Each row has a name. Each question is about the rows just above it. Places in a row count from 1.

[182 142 142 182 142]  popit
[105 133 143 153 116]  tun
[126 125  87 134  86]  Vunim
[144  61 108 144 135]  Timi
One entry of tun was changed: [105 132 143 153 116]. Where, and from what?	2, [133]
Changed popit: [183 142 142 182 142]. Place and old value:	1, [182]
Where does [144  60 108 144 135] differ from Timi, and what was there?	2, [61]
At which places does popit hold [142]?	2 3 5
At which places does Timi hold [135]?	5
Every place of [144] in Timi:	1 4

[116 156 137 150 136 108 134 124 116 123 136 112] = nes
[123 115 120 130 100  51 131 134 161 145 128  96] = davuz
[114 133 135 140 116 117 172 125 170 134 120 145] = fosu
[112 136 133 168 142 168 103 123  99 168 149 123] = Gano
[140 107 120 122 122 161 102 137 141 163  96 147] = vuguv
[137 164 107  99 136 106  99 106 152  99 135 142] = nubud
[114 124 120 124 109 174 113 121 203 106  98 134] = kase
[142 104 142 133 149 202 127 116 168 140 139 115] = lavu
At which places does Gano hold [123]?	8 12
One entry of davuz was changed: [123 115 120 130 100  51 131 134 160 145 128  96]. Where, and from what?	9, [161]
One entry of kase was changed: [115 124 120 124 109 174 113 121 203 106  98 134]. Where, and from what?	1, [114]
Changed Gano: [112 136 133 168 142 168 102 123  99 168 149 123]. Place and old value:	7, [103]
Every place of [99] in nubud:	4 7 10

[ 56  77  77  77 191] -> meduv
[ 74  93 126 198  56] -> Miz
[102 187 193 109 179] -> vono
[196  63 169 162 164] -> supe
Changed vono: [103 187 193 109 179]. Place and old value:	1, [102]
Where does [196  63 169 161 164] differ from supe, and what was there?	4, [162]
Changed supe: [195  63 169 162 164]. Place and old value:	1, [196]
Places of [179] in row vono:	5
One entry of supe was changed: [196  63 169 162 163]. Where, and from what?	5, [164]
At which places does meduv hold [77]?	2 3 4

[141 140 135 140 127 146 134 109 119 157 146 103 135 118 134 113  94 137
 113 130 139 121 138 125 136 130 138 111 144 132 118 149 142 121 123 122
 120 152 121 123 143 127 105 120 128 135 150 131 142 148 138 131 115 111
 119 138 141 113 132] -> vik
[143 149 132 166 123 151 133  72 115 168 168  72  90 106 134 125  65 149
  96 140 126 123 178 125 151 126 145  94 153 154 123 178 149 120 125 116
 105 169 113 125 144 126  81 115 130 130 175 121 154 154 152 136 125  84
 105 155 152 102 137] -> Potu
[139 145 131 154 125 149 135  88 120 164 167 131 108 103 134 105  71 150
 103 139 149 124 137 125 147 128 138 115 154 132 124 158 148 130 125 117
 107 166 118 128 146 125  89 120 137 129 157 137 153 153 139 135 114  99
 109 137 153 111 135] -> fovo
[141 138 135 140 127 146 134 109 119 157 146 103 114 118 134 113  94 137
 113 118 139 121 138 125 136 152 138 111 144 132 118 149 142 121 134 122
 120 152 121 123 143 138 138 120 128 135 150 131 142 148 138 131 115 111
 119 136 138 123 136] -> Gusev
Changed fovo: [139 145 131 154 125 149 135  88 120 164 167 131 108 103 134 105  70 150
 103 139 149 124 137 125 147 128 138 115 154 132 124 158 148 130 125 117
 107 166 118 128 146 125  89 120 137 129 157 137 153 153 139 135 114  99
 109 137 153 111 135]. Place and old value:	17, [71]
At which places does Gusev hold [134]?	7 15 35
One entry of Potu was changed: [143 149 132 166 123 151 133  72 115 168 168  72  90 106 134 125  65 149
  96 140 126 123 178 125 151 126 145  94 153 154 123 178 149 120 125 116
 105 169 113 125 144 126  81 115 130 130 175 121 154 154 152 136 125  84
 105 155 151 102 137]. Where, and from what?	57, [152]
One entry of Potu was changed: [143 149 132 166 123 151 133  72 115 168 168  72  90 106 134 125  65 148
  96 140 126 123 178 125 151 126 145  94 153 154 123 178 149 120 125 116
 105 169 113 125 144 126  81 115 130 130 175 121 154 154 152 136 125  84
 105 155 152 102 137]. Where, and from what?	18, [149]
Every place of [130] in Potu:	45 46
At which places does Gusev hold [138]?	2 23 27 42 43 51 57
Places of [125] in row Potu:	16 24 35 40 53

[138  71 108 170 132 108 116 140 104  95  86]  folok
[150 108 140 121  99  96 123 154  98 153  50]  bopu
[134  99 127 142 129 149  71 148 134  78  71]  kurem
[150 108 140 121  99  96 123 154  98 118  50]  kiner
Every place of [134] in kurem:	1 9
Where does [138  71 108 170 132 108 116 140 104  94  86] differ from folok, and what was there?	10, [95]
One entry of folok was changed: [139  71 108 170 132 108 116 140 104  95  86]. Where, and from what?	1, [138]

[ 98  64  91 183 111]  Roru
[ 96  55 112 112 112]  Fabar
[109 103  72 201 114]  tota
[112  66 180  73 128]  tama
[146 111  79 177 129]  Nek
Where does [109 103  71 201 114] differ from tota, and what was there?	3, [72]
At which places does Fabar hold [112]?	3 4 5
Where does [ 99  64  91 183 111] differ from Roru, and what was there?	1, [98]
One entry of Nek was changed: [146 111  79 177 128]. Where, and from what?	5, [129]
Where does [145 111  79 177 129] differ from Nek, and what was there?	1, [146]

[130 120 118 157  93 170 107 122 128 125 107 120 103 130 177  97 107 120
 107 128 128 163] -> Kitof
[128 122 149 130 100 132 114 125 128 152 145 190 137 128 128 142 148 141
 126 126 128 131] -> risep
[128 114 115 137 135 142 102 117 128 123 127 137  80 129 144  54 115 121
 124 129 128 139] -> gadaz
[130 117 118 154 118 164 107 120 128 121 131 131 130 130 174 136 120 126
 121 127 128 160] -> gopet
[129 163 131 122  78 121 195 152 128 127 126 123 163 128 119 173 129 120
 107 128 128 121] -> vun
[129  85 136 136 146 139  43  99 128 153 149 177 123 129 140 105 136 145
 145 128 128 138] -> mif
Where does [129 163 131 122  78 121 195 152 128 127 126 123 163 128 119 173 129 120
 107 127 128 121] differ from vun, and what was there?	20, [128]
At which places does Kitof hold [128]?	9 20 21
Places of [107] in row Kitof:	7 11 17 19
One entry of Kitof was changed: [130 120 118 157  93 170 107 122 129 125 107 120 103 130 177  97 107 120
 107 128 128 163]. Where, and from what?	9, [128]

[153 138 173 166 164 145 105 166 103 134 186 166 166 158 120 112 122 168
  98 138 105 135 133 123 122 148  95  91 162 157  68 173 143] -> fabu
[156 105 104 158 167  93 170 104 132 160 114  96 104 155 127 179  89 114
 157 102 153 118 123  97 111 114 135  84 117 143 184 117 143] -> ratip
[153 138 135 131 164 145 105 102 135 134 186 166 137 158 120 112 122 168
  98 154 105 135 133 123 122 148  95  91 162 157  68 173 147] -> dobuz
Every place of [166] in fabu:	4 8 12 13
Places of [153] in row dobuz:	1
One entry of fabu was changed: [153 138 173 166 164 145 105 166 103 134 186 166 166 158 120 112 122 168
  98 138 105 135 133 123 122 148  94  91 162 157  68 173 143]. Where, and from what?	27, [95]
Every place of [173] in fabu:	3 32
At which places does ratip hold [114]?	11 18 26

[114 107 181 155 161 105 105 162  55 154 131  60  97  75 127 148 163 147
 164 106 159 128  85 145 159  93 134 164  76 113  85  76 107 137 130 203
 100 124 162 120 147 126 159 166  76 166  76 133 112 106 138 141 121 153
  95 193 190 136 119 110 123 137 118] -> Depin
[114 107 181 155 161 105 105 162  55 154 131  60  97 146 127 148 163 101
 164 106 159 128  85 106 159  93 134 164 149 113  85 122 107 137 130 203
 100 124 162 120 147 126 159 134  76 137 133 133 112 106 138 141 121 153
  95 193 190 136 165 110 123 137 118] -> Valo
[ 98  91 159 162 151 104 108 150 100 159 161  61 115 155 120 136 172 154
 136 125 179 139 107 110 154  98 142 150 146  95  94 151 118 140 139 197
 118 127 144 135 171 134 159 144  95 141 124 151 121 123 120 142 105 136
  67 171 173 153 185 102 121 112 121] -> dom
At which places does Depin hold [76]?	29 32 45 47
Changed Valo: [114 107 181 155 161 105 105 162  55 154 131  60  97 146 127 148 163 101
 164 106 159 128  85 106 159  93 134 164 149 113  85 122 107 137 130 203
 100 124 162 120 147 126 159 134  76 137 133 132 112 106 138 141 121 153
  95 193 190 136 165 110 123 137 118]. Place and old value:	48, [133]
Changed Valo: [114 107 181 155 161 105 105 162  55 154 131  60  97 146 127 148 163 101
 164 106 159 128  85 106 159  93 134 164 149 113  85 122 107 137 130 203
 100 124 162 120 147 126 159 134  76 137 134 133 112 106 138 141 121 153
  95 193 190 136 165 110 123 137 118]. Place and old value:	47, [133]
At which places does dom hold [151]?	5 32 48
Every place of [118] in Valo:	63

[157 135 129 156 128 137 137 127 127 128 148 108 128  99 140  85 104] -> Ruz
[122 129 127 109 131 127 144 152 128 128 115 161 128 163 120 130 127] -> guzev
[142 161 129 139 179 146 138 129 127 128 136 124 128 123 133  92  91] -> fip
[122 129 127 109 131 127 101 152 129 128 115 161 128 163 120 130 119] -> fomel
[ 97 133 126 102 139 102 106 102 128 128 101  82 128  84 111 154 106] -> fad
[128 128 128 116 156 126 121 125 128 128 128 126 128 116 122 132 126] -> nirus
[128  84 129 149  61 113 123 127 128 128 143 138 128 144 137 130 156] -> pigug
At which places does nirus hold [128]?	1 2 3 9 10 11 13
At which places does fad hold [102]?	4 6 8
At which places does guzev hold [115]?	11

[188 134 149 156 202 128  75 110 161 150 181 146] = dogi
[128 128 128 128 128 128 128 128 128 128 128 128] = tige
[194 128 136 159 202 125  74 112 168 149 184 152] = ruzor
[142 143 147 140  93 124 124 151 120 134 115 120] = Bib
[159 100 125 111 194 173 103  70  57 206 102  55] = Bizu
Places of [128] in row tige:	1 2 3 4 5 6 7 8 9 10 11 12
Changed dogi: [188 134 149 156 202 128  75 110 161 151 181 146]. Place and old value:	10, [150]

[141 133 123 126 137 139 141 121 136 113 118 120 124 117 120 120 134 132
 135 119 138 116 125 143 120 119 118 121 129 127 126 130 125 122 152 134
 119 122] : Dis
[143 124 141 108 118 139 133 120 130 136 111 135 138 120 131 125 154  94
 129 124 131 147 131 121 121 141 115 138 123 123 141 131 129 138 134 122
 105 124] : Dupi
[104 118 103 143 131 147 124 141 124 143 106 132 114  95 155 130 116 127
 178 127 117 157 133 151  96 121 124 132 154 112 135 135 102 109 113 111
 124 116] : dit
[126 123 135 115 112 116 136 138 139 155 114 126 131 107 130 160 137 133
 136 125 119 134 148 129 140 147 134  97 143 128 141 127 123 122 145 138
 113 159] : tivaz
[125 146 134 135 127 136 125 111 139 127 131 139 156 105 124 124 154 103
 138 152 152 153 122 130 130 119 131 132 143 118 127 171 110 146 141 135
 112 140] : dutab
[135 139 131 128 139 146 118 116 132 122 128 120 126 118 113 123 145 128
 126 128 132 122 122 144 125 120 123 131 131 119 129 129 122 121 137 135
 123 134] : vap
[123 125 136 121 144 148 107  82 122 136 114 129 145 104 108 134 147 129
 113 152 136 138 107 141 134 100 105 113 144 145 138 142 138 116 141 131
 119 151] : tuvi
[130 163 121 141 127 140 153 150 139 111 158 119 119 130 127 124 160 130
 142 106 139 144 156 148 108 142 143 150 125 107 113 132 102 142 132 140
 134 124] : Zesa
[132 138 113 119 155 147 160 140 127 115 148  96  95 140 105 151 160 199
 116  78 105  91 149 172  94 119 114 140 109 158 114  69 140 100 129 128
 158 129] : Renop
[130 126  93 166 125 121 158 126 115 102 122 129 118 103 126 134 116 141
 138 138 180 106 148 161 113 115 118 105 106 153 109 154 165 140 174 147
 134  87] : sese
[141 139 123 139 128 119 152 117 129 107 141 127 135 127 108 132 143 137
 109 135 164 109 137 140 132 119 123 119 106 154 111 144 155 146 165 148
 129 122] : moraf
Where does [141 133 123 126 137 139 141 122 136 113 118 120 124 117 120 120 134 132
 135 119 138 116 125 143 120 119 118 121 129 127 126 130 125 122 152 134
 119 122] differ from Dis, and what was there?	8, [121]
One entry of moraf was changed: [141 139 123 139 128 119 152 117 129 107 141 127 135 127 108 132 144 137
 109 135 164 109 137 140 132 119 123 119 106 154 111 144 155 146 165 148
 129 122]. Where, and from what?	17, [143]
At which places does tuvi hold [138]?	22 31 33
One entry of Renop was changed: [132 138 113 119 155 147 160 140 126 115 148  96  95 140 105 151 160 199
 116  78 105  91 149 172  94 119 114 140 109 158 114  69 140 100 129 128
 158 129]. Where, and from what?	9, [127]

[117 146 131 119 126 125 148 102 136 153 103 146 101 135 125 111 133 135
 175 146 102 148 109  98 129 121 147 109 119 165 102 141 102 130 125 128
  99 109 161  77 139 118 123 103 120  98 120 138 139  91 124 119 135 142
 131 132 126 149 111 107 124 147 106] -> gapop
[139 143 132 115 121 120 152 121 136 141 145 108 146 115 137 159 152 115
 106 144 111 104 135 143 118 110 118 135 125 106 141 125  67 132 120  92
 164 110 117 140  82 116 140 167 128 129 135 157 117 168 146 115 149 138
 143 140  99 126 135 159 169 127 132] -> lubot
[132  86 141 144 118 110 163 150 136 118 136 122 109 119 130 139 116 142
 106 148 168 139 128 138 117 131 121 128 136 152 131 151 125 119 117 134
 143 138 137 140 119 123 127 150  98 119 134 136  98 121 117 144 133 116
 118 133 152 136 126 128  91 158 127] -> bar
[122 142 128 113 108 159 105 148 136  88 170 112 134 115 124 112 135 128
 106 111 111  98 122 133 125 153 100 122  76 111 126 120  66 149 132 115
 132 102  88  88 112 107 101 139 120 142 130 160 141 155 128 113 156 114
 146 102 108 160 170 103 167 104 146] -> Kigir
One entry of lubot was changed: [139 143 132 114 121 120 152 121 136 141 145 108 146 115 137 159 152 115
 106 144 111 104 135 143 118 110 118 135 125 106 141 125  67 132 120  92
 164 110 117 140  82 116 140 167 128 129 135 157 117 168 146 115 149 138
 143 140  99 126 135 159 169 127 132]. Where, and from what?	4, [115]
Changed Kigir: [122 142 128 113 108 159 105 148 136  88 170 112 134 115 124 112 135 128
 106 111 111  98 122 133 125 153 100 122  76 111 126 120  66 149 132 115
 132 101  88  88 112 107 101 139 120 142 130 160 141 155 128 113 156 114
 146 102 108 160 170 103 167 104 146]. Place and old value:	38, [102]
Changed gapop: [117 146 131 119 126 125 148 102 136 153 103 146 101 135 125 111 133 135
 175 146 102 148 109  98 129 121 147 109 119 165 102 141 102 130 125 128
  99 109 161  77 139 118 123 103 120  98 120 138 139  91 125 119 135 142
 131 132 126 149 111 107 124 147 106]. Place and old value:	51, [124]

[123 135 144 126  91 151 148 127 133 172] -> Moz
[109 142 126 102 150 117 152  96 149 129] -> musu
[130 112 144 135 105 140 157 119 121 130] -> mev
[122 136 118 120 130 111 124 117 123 131] -> kamem
[138 120 159 134 138 117 119 103 122 147] -> fava
[131 118 118 131 112 134 130 134 120 156] -> tovi
[118 114 134 144 135 127 124 133 125 134] -> lome
[139 140 117 121 124 142  98 125 124 124] -> Tesa
[134 114 124 110 127 158 129 116 122 113] -> bota
[100 128 144 135 122 141 139 112 139 197] -> zizu
[130 136 138 137 139 145 116 122 135 134] -> Lusug
[143 123 131 127 128 121 126 143 127 133] -> Tiv
Where does [139 140 116 121 124 142  98 125 124 124] differ from Tesa, and what was there?	3, [117]
Changed fava: [138 121 159 134 138 117 119 103 122 147]. Place and old value:	2, [120]
At which places does Tesa hold [124]?	5 9 10
Where does [138 120 159 134 138 117 119 103 123 147] differ from fava, and what was there?	9, [122]

[123 149 128 125 128 123 125 129 122 128 120 122 128 144 144 128 205 128
 135 190 134 142 144 126 128 129 150]  pap
[154  97 128 144 129 109 103 144 153 149  98 111 128 117 127  95 133 129
 164  96 110 127 140 117 128 147 181]  seniz
[138 113 128 107 126 164 128 114  95 113 203 150 128 125 121 123 132 127
 111 102 130 121 117 127 128 111 118]  reso
[129 122 128 138 127 151 113 115 144 110 180 141 128 115 119  67 189 127
 117 176 124 128 143 127 128 113 172]  guzoz
[182 116 128 130 130 107 100 150 141 157  89 112 128 115 126  91 133 130
 171 112 101 118 128 130 128 155 141]  zage
[120 149 119 120 128 123 125 129 122 128 120 122 128 144 144 128 205 144
 135 190 134 116 112 126 120 142 123]  samoz
[167 146 128  98 128 117 121 133  89 135 104 119 128 128 148 154 156 129
 138 128 118 127 118 130 128 134  93]  zite
[131 114 128 150 127 124 116 115 160 110 123 124 128 124 124 110 114 127
 108  91 122 127 142 129 128 112 176]  nanep
[168 128 128 110 129 150 111 147 105 153 165 145 128  98 109  81 119 130
 159 160 106 105  98 130 128 151  65]  dus
Places of [118] in row zite:	21 23
Changed pap: [123 149 128 125 128 123 125 130 122 128 120 122 128 144 144 128 205 128
 135 190 134 142 144 126 128 129 150]. Place and old value:	8, [129]
At which places does samoz hold [120]?	1 4 11 25
One entry of pap was changed: [123 149 128 124 128 123 125 129 122 128 120 122 128 144 144 128 205 128
 135 190 134 142 144 126 128 129 150]. Where, and from what?	4, [125]
One entry of zite was changed: [167 146 128  98 128 117 121 133  89 135 104 119 128 128 148 154 157 129
 138 128 118 127 118 130 128 134  93]. Where, and from what?	17, [156]
Places of [153] in row seniz:	9
Where does [168 128 128 110 129 150 111 147 105 153 165 145 128  98 109  81 119 130
 159 159 106 105  98 130 128 151  65] differ from dus, and what was there?	20, [160]

[147 144 110  91 139 104 149  72 174 116 145 162 113 136 167 119 114 114
  42 131 101 210  85 148]  Med
[181 184 138 149 151 103 178  97 154 118 163 150 124 147 182 135 131 103
  70 185 104 156  82 159]  Fotar
[151 122 158 173 116 151 116 131 160 111 121 170  86 156 177 164  83 102
  78 125 125 106  77 176]  lol
[181 139 177 201 119 157 107 161 158 111 108 101 158 115 161 140 156  93
 131 132 151  53  64 147]  rozu
[132  85 134 126  83 187  86  73 145 115  75 162 110 134 119 138 127 156
  74  82 132 188 130 123]  pibu
[174 120 178 208  95 175 115 150 141 127  94 114 141 103 134 143 162 107
 129 121 160  91 104 114]  Lizud
Where does [151 122 158 172 116 151 116 131 160 111 121 170  86 156 177 164  83 102
  78 125 125 106  77 176] differ from lol, and what was there?	4, [173]
Where does [132  85 134 126  83 187  86  73 145 115  75 162 110 134 119 138 127 156
  74  81 132 188 130 123] differ from pibu, and what was there?	20, [82]
Where does [181 184 138 150 151 103 178  97 154 118 163 150 124 147 182 135 131 103
  70 185 104 156  82 159] differ from Fotar, and what was there?	4, [149]

[ 65 193 179  85 122 146 106] -> Luf
[ 83  86 183  86 118 126  90] -> luvu
[ 84 172 154 103 126 149 119] -> sor
[127 116 126 110 114 134 107] -> Lipi
[ 91 167 175  94 122 125  93] -> Rulil
[ 96 115  97 111 122 186  84] -> mos
[115 115 109 123 120 159 117] -> fas
[139  49  91 127  74 150 121] -> seto
At which places does luvu hold [126]?	6
One entry of fas was changed: [115 115 109 123 119 159 117]. Where, and from what?	5, [120]
One entry of mos was changed: [ 96 115  97 111 122 185  84]. Where, and from what?	6, [186]

[129 100 127 138 151 126 122 128 149 128 134 160 146 106] : Nari
[153 115 124 137 154 123 122 126 131 147 144 141 148 111] : veref
[109 116 166 121  89 135 105 124 142 139 117 156 108 134] : bub
[129 100 127 138 106 126 122 128 142 139 114 146 106 112] : zupam
[109 116 166 121  89 132 105 124 142 139 170 156 108 134] : Sovu
[137 105 129 134 140 138 143 124 148 140 129 137 140 111] : Naf
[105 169 116 124 139  93 169 135 105 137 133  91 120 169] : vabok
[ 95 135 106  65 140 134 108 169 189 102 105 184 105 101] : Nese
One entry of Sovu was changed: [109 116 166 122  89 132 105 124 142 139 170 156 108 134]. Where, and from what?	4, [121]
Places of [169] in row vabok:	2 7 14
Places of [112] in row zupam:	14

[116 160 183 167] -> Suni
[120 141 205 137] -> lov
[135 101 176  68] -> vodam
[133 106 186  77] -> nuked
One entry of lov was changed: [120 141 204 137]. Where, and from what?	3, [205]
Changed vodam: [134 101 176  68]. Place and old value:	1, [135]

[ 91  64 162  98 151  67 180  44  75] -> Volo
[201 105 139 117  77 210 129 137 161] -> zame
[ 96  91 109  87 151 123 105 147  86] -> kure
[155 106 113  72 103 212  89 163 150] -> Vimo
Changed Vimo: [155 106 113  72 103 212  89 163 149]. Place and old value:	9, [150]
Where does [155 106 113  72 103 212  90 163 150] differ from Vimo, and what was there?	7, [89]

[ 67 116 137 136] = danot
[114 190 178  74] = putu
[110 125 118  98] = gaveg
[132  83  70 100] = zofi
[100 100  64 104] = piva
[153 188 197 181] = kol
[167  85 176 141] = Roza
[ 66 152 105 123] = zisum
[100  91 153 176] = kogas
Where does [ 67 115 137 136] differ from danot, and what was there?	2, [116]
Every place of [100] in piva:	1 2
One entry of gaveg was changed: [110 125 117  98]. Where, and from what?	3, [118]
Every place of [136] in danot:	4
At which places does putu hold [74]?	4
Changed Roza: [166  85 176 141]. Place and old value:	1, [167]

